A single turn carries every row of the set below to another of its rows. Some are shown first; where does it send the rows asked next?
Z_363: [-1.28  1.71 -0.44  2.13 -0.30 -0.63 -3.51  0.88  0.36  1.69 -1.26 -0.91
 -0.81 -3.05 -3.43  2.96 -1.56  2.19  3.03  1.88]
Z_906: [-0.24  1.75  0.18  2.31 -0.91 -0.02 -1.25  0.65  0.12  1.29  1.28 -1.71
 -0.96 -4.95 -3.70  0.61 -0.61  1.88  3.41 -0.33]
Z_821: [ 0.39  1.66 -2.87  1.79  2.40 -2.43 -1.36  0.68 -0.92  0.35 -1.76 -1.99
  1.14  1.04 -3.39  0.67 -1.43  4.11  0.90 -0.34]
Z_59: [-0.13 -1.00  4.09 -2.24 -0.80  1.93  2.49 -0.70  1.82 -0.16 -0.65  3.58
 -0.20  3.67  1.56  0.21  0.45 -3.53 -1.16  0.86]
Z_101: [-1.24 -0.83  3.99 -1.59 -2.26  2.50  0.85  0.28  2.22  1.82 -0.17  2.99
 -1.44  2.00 -0.79  3.45 -0.01 -4.10  0.80  1.57]
Z_333: [ 0.10  0.69 -1.24 -1.40  3.60 -1.40  1.46 -1.93 -1.52 -4.08 -2.35 -0.93
  2.10  0.63  1.50 -2.61 -1.37  1.86 -0.11  0.34]
Z_622: [ 0.02 -0.56 -2.25 -1.53  3.23 -1.49  3.53 -0.98 -2.44 -1.39 -2.23 -2.72
  1.94  0.61  0.57 -2.63 -0.42  1.75 -0.61 -0.47]
Z_909: [-1.10 -0.36  3.27 -0.87 -1.86  1.85 -0.63  0.20  2.50  1.24 -0.18  3.16
 -1.37  2.80 -1.75  4.91 -0.86 -3.09  1.83  1.24]
Z_655: [-2.12 -0.04  1.03  1.35 -1.84  0.47 -1.52  1.02  0.20  3.59 -1.39 -1.07
 -1.28 -5.49 -1.40  1.80  0.02  0.42  2.96  2.21]
Z_344: [ 0.68 -2.65  2.86 -1.88 -2.68  4.08  1.86  1.12  0.04  2.45  0.08  2.02
 -0.36  1.77  1.22  1.16  0.06 -4.11 -0.56  1.17]
Z_815: [ 0.22 -2.28  2.43 -1.25 -3.12  3.95  0.16  1.56  0.34  3.13  0.37  1.87
 -0.96  1.52 -0.61  3.50 -0.70 -3.86  0.94  1.26]
Z_795: [ 1.19 -0.84  0.71  0.21 -1.05  2.07 -2.54  1.09  0.80  0.76 -0.07  2.58
  0.23  4.67 -1.63  4.99 -2.35 -1.14  2.46 -0.02]
Z_255: [ 0.25  0.30  2.29 -0.55  0.27  0.26 -1.14 -0.67  2.51 -1.41 -0.74  3.89
  0.07  5.71 -0.75  3.57 -1.51 -1.33  1.39  0.11]
Z_191: [-2.26 -1.58  1.73 -0.16 -1.70  0.92  1.39  0.12 -0.50  3.21 -1.91 -1.02
 -0.89 -6.14  1.32 -0.61  1.11 -1.00  2.03  2.17]
Z_346: [ 2.02 -0.81  0.40 -0.05  0.04  1.43 -2.05  0.49  0.67 -0.99 -0.46  3.00
  1.19  6.32 -0.24  3.35 -2.31 -0.42  1.58 -0.66]
Z_650: [-0.46 -0.98  1.56  0.53 -1.19  0.58  2.51 -0.33 -0.46  1.44  0.39 -1.40
 -0.34 -6.29  1.06 -2.83  1.15  0.15  2.77 -0.67]
Z_495: [ 0.62  0.00  2.61 -1.19  0.64  0.36  0.14 -1.03  2.25 -1.94 -0.92  4.10
  0.59  6.11  0.55  1.62 -0.98 -1.54  0.14  0.00]
Z_646: [-0.70 -1.09  0.11 -2.17  2.20 -0.28  3.43 -1.94 -1.66 -2.20 -2.51 -0.99
  1.57 -1.83  3.38 -3.65  0.07  0.13 -0.17  0.84]
Z_774: [ 0.53 -0.35 -0.41 -0.80  2.17 -0.66  3.30 -2.15 -1.45 -3.25 -0.05 -1.51
  1.53 -2.30  1.83 -3.64 -0.31  1.34  2.15 -1.90]
Z_692: [ 0.58  1.00 -3.08  0.09  3.51 -2.26  1.04 -0.35 -1.76 -1.52 -1.91 -2.30
  1.90  1.72 -1.60 -1.21 -1.31  3.37 -0.44 -0.59]
Z_680: [-1.89 -2.22 -0.09  0.71 -1.30 -0.30  1.81  0.93 -0.88  5.01 -2.08 -2.32
 -0.39 -4.63  0.05  0.56  1.15  0.44  2.82  0.37]
Z_120: [ 0.24  2.26 -2.02  0.08  3.49 -1.91 -1.46 -1.17 -0.88 -3.64 -1.81 -0.87
  1.64  1.27 -1.25 -0.25 -2.50  3.22  0.86  0.54]
Z_55: [-1.36 -0.74 -0.82  2.18 -1.04 -1.00 -0.78  1.59 -0.25  4.90 -1.84 -2.00
 -0.46 -3.54 -2.23  1.98  0.24  2.09  3.11  0.32]
Z_943: [ 0.41 -1.44  1.48 -0.26 -2.48  3.14 -1.70  1.50  0.75  2.38  0.22  1.96
 -0.75  2.77 -1.62  5.13 -1.64 -2.56  2.24  0.76]
Z_410: [ 0.45 -0.50  3.38 -1.80  0.27  1.01  1.59 -0.95  1.94 -1.36 -0.97  4.02
  0.48  5.13  1.45  0.28 -0.16 -2.46 -0.84  0.35]
Z_384: [ 0.86  1.11 -1.56 -0.18  2.98 -1.22  1.52 -1.91 -1.33 -4.28  0.31 -1.74
  1.56 -0.89 -0.45 -2.16 -1.66  2.51  2.43 -1.98]
Z_682: [-0.92 -2.24 -1.21 -1.97  1.76 -0.61  4.93 -0.76 -2.38  0.56 -2.40 -2.78
  1.33 -1.71  1.99 -2.62  0.74  0.24  0.13 -0.24]
Z_718: [-0.28  2.77 -1.74  1.61  1.91 -1.67 -3.49  0.02 -0.08 -1.24 -1.51 -0.90
  0.44 -0.41 -3.28  2.09 -2.42  3.21  2.11  1.07]
Z_161: [ 0.80  2.40 -1.87  0.90  2.46 -1.29 -0.56 -1.05 -0.86 -3.33  0.96 -1.90
  0.93 -1.11 -3.05 -0.22 -2.17  3.05  2.89 -1.39]
Z_627: [ 2.37 -1.11  0.87 -0.74  0.50  1.46 -0.38  0.07  0.25 -1.53 -0.69  3.21
  1.74  6.54  1.35  0.90 -1.62 -0.69 -0.20 -0.68]
Z_833: [-0.72 -1.15  4.32 -2.07 -1.83  2.48  2.12 -0.25  1.94  1.18 -0.34  3.21
 -1.09  2.25  0.54  1.61  0.45 -4.27 -0.40  1.44]
Z_638: [ 1.43 -2.44  2.48 -2.03 -1.46  3.38  2.27  0.59 -0.23  0.85 -0.36  2.58
  0.69  3.40  2.43 -0.61  0.06 -3.41 -1.61  0.47]
Z_958: [ 0.39  2.57 -1.16  1.86  0.85 -0.75 -1.67  0.11 -0.22 -0.99  1.30 -1.85
 -0.18 -2.86 -4.29  0.92 -1.82  2.79  3.25 -0.82]
Z_768: [-0.46  0.24  2.63 -0.42 -0.85  0.93 -1.38 -0.22  2.55  0.00 -0.35  3.52
 -0.75  4.46 -1.75  4.93 -1.43 -1.91  2.18  0.59]
Z_952: [-0.50  0.94 -1.95  2.62  0.47 -1.92 -2.07  1.49 -0.29  3.00 -1.71 -1.95
  0.07 -1.17 -3.52  1.98 -0.78  3.58  2.30  0.07]
Z_492: [-0.64  0.31  1.25  1.71 -1.70  0.56  0.49  0.54  0.04  2.34  0.86 -1.49
 -0.97 -6.50 -1.48 -0.85  0.63  0.74  3.24 -0.23]
Z_334: [-1.61 -1.90  1.35 -1.66 -0.07  0.74  3.37 -1.01 -1.26  0.82 -2.25 -1.12
  0.38 -4.59  3.33 -2.85  1.04 -1.04  0.74  1.51]
Z_939: [-0.09 -1.19  0.93 -0.43  0.54  0.07  3.76 -1.51 -1.12 -0.89  0.01 -1.41
  0.82 -4.53  2.41 -3.99  0.85  0.40  2.36 -1.37]
Z_643: [-1.72 -2.93 -0.24 -1.12 -0.23  0.01  4.19  0.03 -1.86  3.13 -2.37 -2.76
  0.37 -3.88  1.66 -1.41  1.36 -0.29  1.48  0.23]
Z_107: [ 2.20 -1.90  1.71 -1.67 -0.06  2.34  1.38  0.10 -0.06 -0.80 -0.68  3.02
  1.49  5.36  2.55 -0.64 -0.69 -1.96 -1.35 -0.27]

Z_943 turns into Z_638
Z_774 turns into Z_958
And these:
Z_655 turns into Z_646
Z_101 turns into Z_410
Z_952 turns into Z_643

